In the rows, zero is written as 128.
One turn or mirror swaps these rows in pairs. Which row does each one swap with?
The rows were stretched afterwards, more along some directions than others.
q851: [106  93 133 122 163 141 142 120 126  98 127 136 146 118 143 147 113 132
 153  91]
q828: [100 135 147 139 146 145 144 111 117 132 114 128 143 130 111 186 130 129
 138 115]
q541: [ 87 116 173 123 138 128 136 126 105 103 149 132 162 112 142 157 143 100
 119 115]
q464: [ 71 153 126 107 126 122 143 105 119 138 135 148 117 142 108 194 124  89
 112 108]
q772: [118 111 117 138 169 148 145 131 140 109 113 146 150 114 139 138 116 114
 170 117]
q64: [133 132 115 112 124 128 128 133 134 123  94 104 154 140 112 103 109 131
 146 101]
q860: [114 144 151 115 119 135 129  81  83 126 157 117 137 123 114 152 121 112
 111 117]
q810: [142 126  86 113 123 110 128 120 148 110 129 114 134 135 127 127 128 126
 145 116]
q264: [144 116 177 128 119 148 117 153 128 117 129 104 165 106 156 119 172 143
 152 181]
q447: [130 149 154 135 117 121 113 128  79 140 144 118 156 146 107 119 156 109
  72 127]
q228: [132 122 148 106 124 107 115 126 150 112 133 111 120 116 155 118 142 146
 132 107]
q986: [ 79 157 145 110 126 120 133 117  84 123 135 137 154 138  89 161 107  86
  72 103]
q516: [153 134 135 128 108 139 122 102  85 110 139  80 169 114  86 159 132 133
 116 150]
q880: [112 120  95 114 132 128 132 128 117 109 127 149 151 130 126 115  92 103
 169 138]
q938: [154  81 143 150 142 141 121 133 139 122 139 123 136 107 152 115 141 130
 136 133]
q605: [144 147 164 108 103 126 133 149  98 100  97  89 178 107 120 132 148 124
 120 155]
q185: [137 114 174 117 107 102 102 150 150 120 137  96 148 120 162 111 182 152
 136 133]
q369: [142 110 153 154 135 151 112 139 169 136 121 114 134 116 175  90 158 145
 148 125]
q239: [ 93 154 125  96 136 104 155 107  95 136 114 129 142 142  89 184 126  79
 107 101]
q203: [108 158 105  81 127 112 147  94  62 120 124 117 156 148  87 158 130  88
 113 133]
q773: [158 161 156 145  92 117  98 158 147 140 123  89 153 125 116 131 175 154
 106 158]
q763: [150 103 139 132 142 131 138 122 107  94 129 109 175  87 132 144 133  98
 130 120]
q421: [128 145 126 148 111 152 126 125 137 132 117  96 155 118 107 175 155 144
 131 128]
q130: [175  91 173 163 141 146 105 154 164 124 111  91 163  99 161  98 164 156
 149 152]
q275: [113 126 158 158 146 124 125 155 115 129 136 149 150 114 113 150 126  98
 114 136]
q368: [118 109 126 131 169 119 138 138 153 121 127 148 111 115 148 125 110 120
 147 102]
q841: [ 86 100 125 128 152 117 119 135 146 135 159 167 113 145 149 140 132 146
 177 109]
q616: [123 115 116 121 153 122 121 149 146 142 135 156 111 136 115 123  92 117
 133 107]
q512: [102 139 109  96 105 127 127 123 107 126 131 124 126 165 127 106 120 153
 157 144]
q969: [130  94 154 136 142 135 119 103  91 132 125 118 169 132 117 142 129 155
 141 149]
q205: [165 134 195 161 103 136 104 166 143 121 124  76 170 101 125 153 198 137
  81 155]
q14: [101 119 116 102 137 150 151 117 118  91  98 135 155 131 157 100 107 130
 150 103]
q492: [168 109 134 150 126 146 119 157 154 114 107  93 145 118 156  81 152 176
 162 125]
q483: [150 163 129 119 100 113 103 149 135 129 128 106 152 139 136  86 160 137
 112 150]
q645: [108 154 160 139 124 137 123 135 141 140 131 128 130 114 125 170 139 125
  87 111]
q879: [176 108 186 149 130 141 119 145 139 114 116  86 162  92 158 109 164 137
 120 127]
q891: [132 125 142 136 152 153 134 140 124 112 102 142 167 105 159  94 112 121
 148 132]
q437: [ 95 137 101 111 137 105 138  82  89 133 161 141 119 152 106 160 110 111
 128  76]
q619: [128 128 127 142 128 131 119 118 141 138 131 137 115 154 153  89 114 159
 130  79]
q871: [ 89 152 127 128 128 109 131 110 112 134 145 138 128 142  96 186 120 122
 112  88]
q712: [111 109 156 121 122 113 119 130  89  87 136 112 199 125 112 147 145 121
  81 127]
q198: [104 107 109 100 143 144 144 114 134 104 139 136 119 123 154 143 125 128
 158  95]
q71: [158 126 156 149 129 127 110 152 141 107 142 111 150  87 160  89 143 157
 133 114]
q511: [134 128 107 132 159 122 130 130 148 110 126 134 144  91 142 116 114 130
 183 132]
q571: [135 152 161 138  76 147 109 148 131 135 126  94 147 138 130 135 181 148
  99 139]
q590: [111 166 153 130 120 136 119 125 103 111 122 120 173 126 110 119 113 115
  83 133]
q882: [ 74 166 112  99 127 101 133 141 128 131 145 155 121 137 100 167 137 102
 106 105]
q333: [131 106 115 160 137 137 105 138 167 130 137 133 124 136 148 104 140 171
 178 116]
q118: [128 168 131 115  94 142 115 133 114  98 132 103 177 123 121 111 149 115
 110 160]
q138: [125 132 154 102 106 119 122 135 105 102 128 124 155 119 147  92 109 111
 109 117]
q502: [103 134 149 111 103  98 113 137 112 119 162 122 128 145 126 119 139 115
  88 123]
q960: [138 151 150 137 106 124 109 139 133 166 134 109 122 132 113 131 170 159
 128 135]
q467: [139 144 149 145 114 135 115 167 123 151 128 126 145 144 113 128 164 132
  99 138]
q272: [142 145 133 119 103 141 118 130  99 134 119  94 164 130  89 143 141 131
 120 166]

Swapped with q185: q841
Swapped with q272: q986
Swapped with q645: q421
Swapped with q511: q71
Swapped with q369: q198

